Each path is a new rotation, seen through one point. The rows after it are directions, each followed by how far the rotation turns it, in deg/step (0 if it stays put).
Each turn is a multiple of 5 degrees from 10 to 175, or 0.
Each row of a path follows its step; steps can be skipped.
Rotation 1:
step 0: -29, 8, -38, -46, 11, -40, 30, -3, -33, -16, 38, 40, 14, -20, -18, -26, 24, -30, -7, -6, -4, 9, -37, 39, 14, 10, 51, -30, 4, 10, 21, -35, 25, -30, -1, 19, 26, -10, 8, -12, 58, 23, -46, -20, 23
step 1: 19, 44, 4, 15, -21, -13, -13, -8, -6, -2, -45, -13, 32, 5, 24, -25, -71, 32, -8, -12, -4, 63, -18, -32, -4, -31, -27, -37, -10, -1, -8, -67, -31, -28, 25, 37, 3, -16, -10, 14, -20, 29, -7, -18, 21
step 2: -65, 18, -15, -42, 12, 2, 14, 1, 40, -7, -17, 13, 56, -13, 5, 18, 23, -39, 8, -4, 18, 27, 8, 30, -58, -42, 62, 29, -23, 0, -17, -5, 14, -13, 22, -9, 44, 5, -39, 24, 7, -13, 18, -31, -2
step 3: -48, 72, 22, 2, -12, -2, -3, -5, -42, -3, 41, 7, -14, 3, -46, -31, -36, 24, 10, 10, 26, 11, 12, -13, -36, -5, 12, -7, -1, 14, -22, -31, -25, 1, 10, 11, -25, -6, 28, -54, 44, 67, 6, -13, 1
step 4: -16, -21, -36, -30, 18, -6, 47, 25, -3, -24, -15, 34, -1, -24, 35, -43, -10, -1, -18, 2, -4, 52, -38, -5, -34, 29, 24, -5, -35, -22, 49, -23, -14, -18, 3, 45, 41, -2, -14, 11, 17, 1, -61, -26, -19
step 5: 0, 71, 19, -11, -24, -21, -8, 4, 23, -14, -4, -7, 9, 42, -1, -32, -49, -33, 9, -25, 2, 50, 16, 12, 4, -85, -16, 3, 20, 18, 29, -50, 40, 1, 12, 9, 20, -14, -5, -7, -17, 20, 23, -30, 8
step 6: -73, 12, -8, -27, 21, 0, 30, -33, -1, -44, -26, 38, 55, -14, -32, 25, -16, 10, -1, 42, -9, 25, -2, -13, 5, 12, 43, 10, -7, -5, -29, -17, -5, -6, 25, -47, 36, 19, -28, 1, 46, 28, -31, -17, 15
step 7: -14, 81, -37, 8, -35, -7, -1, 5, -10, 9, 6, -38, 3, -26, 34, -72, -21, 25, 13, 10, 56, 23, 5, -1, -26, 6, 20, -29, -21, 8, -17, -33, -6, -5, -41, 32, 24, 6, 5, -28, 5, 36, 4, 2, -30
step 8: -24, -20, -22, -11, -11, -39, 30, 15, 28, -40, -10, 45, 3, 28, -20, -2, 10, 10, -11, -15, -6, 34, -37, 9, -81, -39, 33, -15, 11, -44, 45, -6, 13, -17, 47, 17, 39, 18, 11, -5, -13, 29, -22, -12, 13
step 9: -40, 34, 59, -6, 7, 27, -6, 24, -22, -32, -8, -24, 23, 44, 16, -14, -36, -6, -6, -2, 8, 69, 10, 13, 36, -4, 23, 30, 11, 37, -1, -69, 6, -11, 5, 8, -6, 23, 17, 4, 19, 42, 18, -26, -35
Directions:
-2, 0, -1, 4, -6, -9, 12, -11, -3, 6, 8, -7, -3, -11, -2, 4, 4, -4, -1, 3, 17, 3, 0, -14, 16, 4, 10, 5, 6, 8, -4, 2, -4, 6, 8, 0, -10, -1, 9, 1, 26, 1, -10, -1, -7 : 110
-9, 1, -16, -5, 4, 8, 3, 3, 3, 3, 10, -10, -4, -2, -13, -2, 0, 0, -3, 10, -2, -19, 12, -20, -11, -7, 5, -1, -2, 1, -8, -8, -11, -2, -8, -2, 5, 9, -12, -4, 2, -1, 8, 11, -7 : 90
-12, 9, -3, 4, 12, 8, -5, 3, -9, 13, 0, 2, -3, -2, -13, 8, 0, 11, 4, 6, 20, 2, -2, 17, 2, -1, -1, 8, -5, 2, 1, 4, 3, 1, -11, -12, -9, 1, -12, -4, -6, 3, -20, 5, 3 : 100
-19, 4, -3, -2, -5, -8, 2, -3, 5, 2, 7, 2, -1, 8, -7, 9, -9, 12, -15, -13, 3, -9, 5, 6, 9, 19, -11, -3, 5, 3, 9, 3, 0, -1, 14, 11, 7, 0, -10, 3, 2, 3, 10, 4, 6 : 135
Rotation 2:
step 0: 18, -30, -39, -26, 37, 51, 0, -12, 23, 70, 18, -31, -22, 3, 15, -27, -33, -34, 15, -55, -3, 29, -12, -1, 6, -44, 21, -54, 23, -5, 2, -16, 30, 25, 10, -35, -7, 11, -39, -22, -12, -10, 9, -17, 31
step 1: -2, -3, 7, -46, 51, -3, -13, 37, -45, -20, -52, 36, -15, 21, -14, 25, -5, 18, 29, 9, -58, -15, 23, 17, 23, -29, 52, 2, -30, -49, 1, 1, -17, 26, -6, 22, -29, 7, 11, 25, -12, -22, -60, 3, -8
step 2: -5, -66, -5, -15, 10, -11, 14, 32, -24, -20, 30, 36, -1, -83, -13, -23, 28, 0, -10, -28, -6, -18, 33, 5, -22, -32, -16, 16, -24, 50, -2, -37, 31, -11, 32, 8, 44, 20, -27, -18, 21, -16, 20, -40, -10
step 3: -10, -6, 11, -58, 8, 20, -18, 44, -33, 34, -39, -23, 23, 33, 25, 4, 12, -1, 32, 23, 39, -28, -26, -28, 10, 3, -28, 3, -45, -45, 24, 1, 46, -9, 27, 0, 11, -3, 22, -31, -22, 26, 50, 31, 40
step 4: 10, -5, 3, 18, 17, 4, 9, -31, -30, 7, 14, -14, -41, -1, -74, -4, -21, -22, 33, -27, 1, -9, 22, -52, 24, 6, 14, 23, -4, -16, -38, 1, -27, -31, 37, 14, -22, -40, 7, -35, -50, -8, 0, -76, -8
step 5: -66, 9, 18, -33, -45, 44, 15, 18, -3, 33, -8, 30, -40, -6, 25, 28, -20, 44, 9, 13, -11, -26, 49, 2, -46, -1, -13, -2, 16, 31, 4, -16, 17, -8, -25, -1, 16, -27, 14, -33, -12, -9, -60, 5, 46
step 6: -30, 19, -2, -13, -18, -21, 34, 8, -55, 15, 33, -34, -31, 0, 35, -14, 32, -7, -27, -42, 9, -3, -15, 12, 37, -37, 15, 4, -11, -28, 15, 10, -9, -29, -16, 14, 28, -32, -56, 31, -38, -61, 48, 8, -10
step 7: -35, -33, 63, -4, 16, 18, -24, -29, -8, 34, -20, -88, 19, -30, -11, 20, -22, 1, 18, 27, -4, -38, 29, -9, 14, -14, 1, 27, 47, -35, -4, -5, 24, 26, 20, 25, 20, 11, -5, 23, 29, 20, -29, 2, -34
step 8: -15, 2, -30, -43, 28, -23, 6, -24, -11, 61, -15, -7, -37, 7, -18, -19, -33, -13, 7, -9, -7, 16, 9, 6, -41, 30, 13, -41, -46, 19, -33, -26, -10, -17, -34, 18, 22, 4, 19, -39, 51, -58, 30, 4, -46
step 9: 11, -19, 18, 0, 12, -26, 22, 30, 18, -27, -46, -33, 10, -19, 11, 0, 3, 57, 3, 15, 24, -5, 37, -12, 15, -1, -19, 5, -18, -12, 34, -35, -13, 16, -33, -15, 19, -27, 71, 53, -56, -53, 0, -23, 7
Directions:
-12, 2, 2, -1, 0, -13, -3, 12, 8, -6, 7, 3, 4, -2, 8, 15, 13, 11, -5, -9, 11, -7, 5, -1, 11, -3, -12, -7, 3, -2, -9, 1, 19, -8, -1, 2, -5, 10, -11, 5, -4, 6, 8, -1, -13 : 95
-8, 16, -9, 3, -4, 14, 4, 3, 3, 2, 12, -1, -1, -4, 1, 5, -4, 6, -1, -12, -18, -4, -16, -1, 7, -5, 12, -5, 12, 4, -3, 4, 4, 3, -14, -6, 4, -10, -2, 3, -15, 7, -10, -5, 7 : 65
5, -5, -10, 3, 9, -8, -6, -1, 3, 5, 14, -5, 5, -10, 2, 5, -8, -6, 1, -10, 0, 5, 14, 10, 12, -4, 9, 0, 0, 20, -6, 9, -12, -11, 9, -7, 1, -12, -5, -8, 1, -6, 16, 2, 5 : 175
-11, 1, -13, 9, -3, 3, 3, 12, -5, 4, -19, 3, -4, 6, 8, 3, -5, -3, -3, 21, -12, -14, 0, 3, 5, 9, 8, -11, -3, 6, 1, 5, 2, -2, 13, -8, -5, -6, -5, -3, 0, 3, 5, 9, -14 : 160
-4, 2, 12, 1, 13, -17, 5, 10, 1, 0, -4, 13, 0, 6, 5, -1, -3, 8, 1, -4, 0, 3, 2, -2, -12, 18, 16, -1, 4, 12, -9, 4, -1, -6, -1, -4, 4, 7, -1, -2, -6, -17, -18, -7, 5 : 100
9, -4, 15, 11, -12, 3, -13, 6, -9, 5, 0, 15, -14, -5, -10, 3, -13, 6, -1, -1, 15, -1, -10, 6, 2, 8, 6, 9, -4, 2, 2, -6, 8, -12, -2, 2, -5, -10, -6, 0, -9, 10, 5, 5, 5 : 45
Rotation 3:
step 0: 24, -42, -7, -24, 3, -5, -42, -15, -35, -28, -13, -38, -7, -50, 31, 50, -15, -19, 29, 3, -18, -6, -24, 1, -16, -27, 35, -14, -39, -55, -14, 30, -12, -9, 23, 19, -1, 20, 16, 4, 24, -11, -16, -41, 43
step 1: 16, -51, 46, -11, 19, 29, -15, -36, 43, 5, -2, -1, 0, 14, 55, 21, -44, -14, 13, -2, 2, 0, 42, 25, 21, 31, -9, -16, -19, 6, -32, -7, -14, -35, 15, -7, -49, -36, -26, 16, -30, 43, -23, -28, 0
step 2: 16, -21, -7, -17, -28, 29, 11, -27, 7, 29, -27, 20, 41, -4, 51, -6, 18, -2, 2, -5, 15, -18, 5, -8, -31, 27, -17, -33, -36, -43, 10, 13, 21, 39, 57, -23, 31, -41, 19, -2, 4, -45, 4, -41, -36
step 3: -11, -47, -69, -24, -6, 16, -55, 10, 7, -3, -6, -30, -40, -35, 27, 3, -10, 8, -20, 15, 2, -28, -6, 40, -3, 0, -6, -27, -69, 1, 35, 1, -4, 5, -23, -19, -12, 12, 6, -36, -22, 8, -24, -39, 20
step 4: -14, -78, 46, -27, 20, -7, -57, -36, -15, 4, 20, 14, 53, 10, 4, -44, -32, -41, 12, 10, -23, 8, -10, -23, 14, 18, 8, -28, -24, -23, -4, 9, -6, 22, 1, -14, -35, -12, 14, -3, -20, 18, -32, 15, -2
step 5: 19, -7, -16, -3, 10, -4, 3, -19, -38, -17, -41, -7, -8, -21, 57, 32, -50, -5, 15, -25, -21, -39, 23, -15, -27, 9, 12, -15, 0, -49, 21, 19, 28, 57, 12, -6, 4, -51, 7, 49, 3, 21, -5, -32, 22
step 6: 1, -25, -25, 17, -3, 13, -24, 0, 32, 6, 9, 1, -28, 16, 41, 1, 6, -28, -45, -9, 55, -40, 1, 2, 13, 27, 9, 16, -43, -45, -7, 31, 17, -46, 16, 3, -54, -24, -11, -5, -35, 2, -57, -36, 2
step 7: -26, -62, 5, -27, -33, 0, -34, -5, 21, 23, -12, 24, 58, -8, -1, -12, -15, -7, -19, 0, -24, -27, 17, -24, -13, -12, 3, -22, -19, 42, 5, 32, 31, 24, 15, -16, -21, -6, 30, 28, -20, -31, 12, -68, -33
step 8: -1, -18, -43, -23, 34, -8, -21, -26, 24, -2, 9, -40, 3, -60, 47, 9, 0, -13, 11, 36, 2, -58, 18, -34, -49, 11, -4, -20, -13, -27, 19, 38, -20, 47, -13, -21, -5, 33, -9, 1, -11, 30, -13, 15, 13
step 9: -24, -51, 44, -7, -41, -28, -56, -8, -25, -47, 5, -15, 0, 5, 61, 3, -24, -23, -10, 23, -6, -9, -17, 17, -8, 26, 6, 8, -18, -25, -25, 31, -11, -23, 47, 27, -39, 0, 6, 16, 10, -9, -37, 0, 39
Directions:
1, -2, 11, -2, 7, -11, 4, 8, -9, -11, -14, -5, 4, 17, -1, 10, -7, -9, 5, -9, -2, -1, 3, 3, -2, -7, 4, -4, -8, -9, -9, 12, -10, 1, -4, 8, 0, -4, 3, 0, 10, 17, -2, 15, 10 : 80
-6, 5, -5, 4, 8, -13, -3, 2, 3, 1, 0, 15, -3, 2, -12, -2, -1, -5, -11, -6, 4, -5, -3, -16, 7, -9, 10, 18, 4, -5, 10, 14, 9, 8, -6, -6, -6, -2, 1, 18, -11, 4, -5, -6, 8 : 40
6, -6, 12, -9, 2, -1, -2, 12, -7, 1, 13, 11, 10, 12, 4, -1, -15, 14, 6, 4, 6, 8, 0, 2, 6, 7, 0, -3, 6, 8, -6, 10, -2, -8, -14, -7, -3, 8, 8, 5, -7, 6, -2, -11, -16 : 125
17, 6, -6, 0, -12, 0, 1, -9, -15, 13, -5, 13, 7, -8, 5, -7, 0, -13, -1, -7, 5, -6, 10, 5, -12, 3, -1, 0, 2, 6, 1, -1, -9, -4, -1, -15, 7, 5, -1, 14, -4, 10, 6, 14, 1 : 120
-8, -5, 18, 0, -13, -3, 10, 4, 6, 7, 15, 3, 7, -6, 9, -9, 13, 4, -6, -17, 3, 9, -11, 0, 6, 9, 7, -11, -6, 0, 7, 6, 3, 1, 1, 0, -11, -5, -6, 5, 9, 4, 7, 8, 11 : 145
0, 10, 3, -5, 1, 5, 1, 0, -11, -6, -5, 2, 3, 0, 23, 3, 13, -9, 5, 5, -5, 13, 6, -4, 5, -6, 11, 15, -2, 11, 1, -7, 13, 8, 0, -2, -11, 4, -7, -4, 10, 8, -16, -1, -8 : 85
-4, 1, -7, -3, -2, -2, 8, 13, 15, 9, -17, 2, 1, 12, -8, -1, 17, 2, -11, -3, 6, -2, 11, 4, -3, 0, -4, -6, -16, 11, -6, 11, 5, 2, 5, -16, 4, 2, -2, -8, 4, 1, -1, -8, -12 : 80
Rotation 4:
step 0: -1, -21, 6, -18, -8, 14, -23, -36, -11, -23, -49, -27, 11, 7, 7, -25, -28, 22, -6, -4, 5, -18, 7, -37, -3, -29, 38, -29, 3, 12, 1, 0, 27, -41, 5, 51, -2, 0, -42, -57, 3, -27, -2, 39, -28
step 1: -4, 21, -7, -7, -6, 2, -31, -30, -8, 34, -23, -41, -30, -34, 21, -33, -23, 38, -33, -22, 14, 4, 17, -18, 13, -6, 14, 31, 40, -1, 12, -6, -51, 2, -2, 44, -55, -11, -9, -11, -45, -10, -15, 11, -20
step 2: 0, 8, 18, -65, 8, -21, -21, -17, 27, 22, 4, -50, -8, -1, 8, -15, 15, 11, -10, -42, 35, 1, -20, -1, -31, -11, 6, 14, 3, 7, -34, 19, -36, -52, 13, 18, -6, 13, -19, 65, 12, -5, -27, 24, -12
step 3: -3, -25, -25, -12, -31, 10, -19, -32, -14, -2, -26, -44, 35, -19, -38, 9, -11, 20, 26, -2, 23, -52, -6, 16, -15, -19, -14, -5, 34, -8, -45, 6, -19, -3, 0, 37, 38, 21, -2, 10, 19, 25, -21, 39, -43
step 4: 37, -27, -1, -31, -11, -13, -21, -13, -29, -6, -33, -19, 6, -34, -41, -9, -25, 6, 0, 7, -19, -2, 0, -19, 27, -56, 37, 21, 24, 31, -27, 14, 5, -34, -11, 8, -56, 30, 25, -29, -5, 21, -2, 18, -25
step 5: 15, 11, 12, 11, 11, 2, -26, -44, -14, 9, -15, -6, -11, -43, 37, 6, -58, -6, -15, 12, 8, 23, -12, -25, 3, 23, 41, -7, 36, 27, -39, 18, 5, -31, 13, 10, -40, 3, -41, 31, 6, -28, -11, 36, -37
step 6: -12, 37, -29, -7, 30, 10, -45, -40, 35, 15, -30, -6, 29, -20, -12, -6, -3, 7, -20, 11, 13, -4, 21, 30, -21, -10, -19, 43, -3, 4, -57, 20, -36, -11, 20, 23, -32, -40, -14, 21, 2, -4, -39, -1, -36
step 7: 1, 12, -6, -28, 8, 14, -34, -18, -7, 7, -18, -53, 60, 17, -34, -30, 27, -31, -1, -9, -25, 1, -4, -6, 5, -20, 5, -22, -17, -11, 2, 12, -7, -23, 12, 35, -21, 24, 25, 25, 44, 2, -39, 45, -49
step 8: -6, -16, -9, 16, -24, -18, -37, -28, -62, 17, -11, -18, 44, -20, -2, -24, -59, 5, 14, -36, -3, -10, -29, 0, 51, -16, -4, -29, 10, -8, -36, -14, -20, -7, 45, 21, -34, 10, 10, -6, -1, 14, -5, 3, -10
step 9: 12, -43, 22, -13, 17, 32, -32, -34, -15, -20, -25, -13, 3, -55, 22, 6, -35, 8, 6, -28, -21, 18, 12, 5, 2, 0, 10, 36, -5, 16, -27, 29, -30, -39, 20, 18, -53, 13, 1, 23, 32, -1, -18, -30, 34
Directions:
12, -5, 4, -4, 16, 0, 1, 0, -3, 2, -4, 0, -11, 0, -12, 4, 10, -11, -9, -9, -4, -12, 16, -9, -5, 6, 9, 6, 2, -4, 7, 9, -8, 0, 15, -10, -4, 3, 16, -4, -6, 7, -11, -6, 0 : 140
-5, -6, 6, 2, 6, 1, 12, 9, 0, 3, 4, 4, -2, 16, -6, 4, -7, -5, -8, -2, 7, -1, -11, -1, 2, 4, 10, -25, 3, 5, -13, 15, -3, -3, 16, 9, 2, -7, -7, 6, -7, 2, 9, 8, -1 : 135
-18, 8, -7, -3, 10, 0, -12, 8, -4, 12, -4, -8, 4, 8, 14, -15, 1, 2, -7, -14, 4, -7, 4, 2, 5, 2, -6, -8, -14, -2, 16, -3, 3, 0, 11, 13, -4, -2, -2, -7, 3, -4, -8, -4, 3 : 55
2, -6, 0, -4, -3, -9, 6, 1, -15, -8, -3, 20, 1, 0, 0, -4, -7, 16, -6, -8, -15, -4, -6, -2, 2, 7, 8, 5, 0, 11, 2, 4, -1, 3, 2, 9, 4, 8, 4, -9, 9, -16, 3, -14, -15 : 85
4, -9, -13, -9, 13, -4, 9, -11, 6, 7, 9, -2, -2, 3, 15, 5, 12, 6, 8, 8, -8, -3, -6, 4, -17, 9, -20, -5, -7, 2, -9, 10, 0, -3, -3, 8, -2, 0, 5, 0, -2, 4, -4, -5, -9 : 95
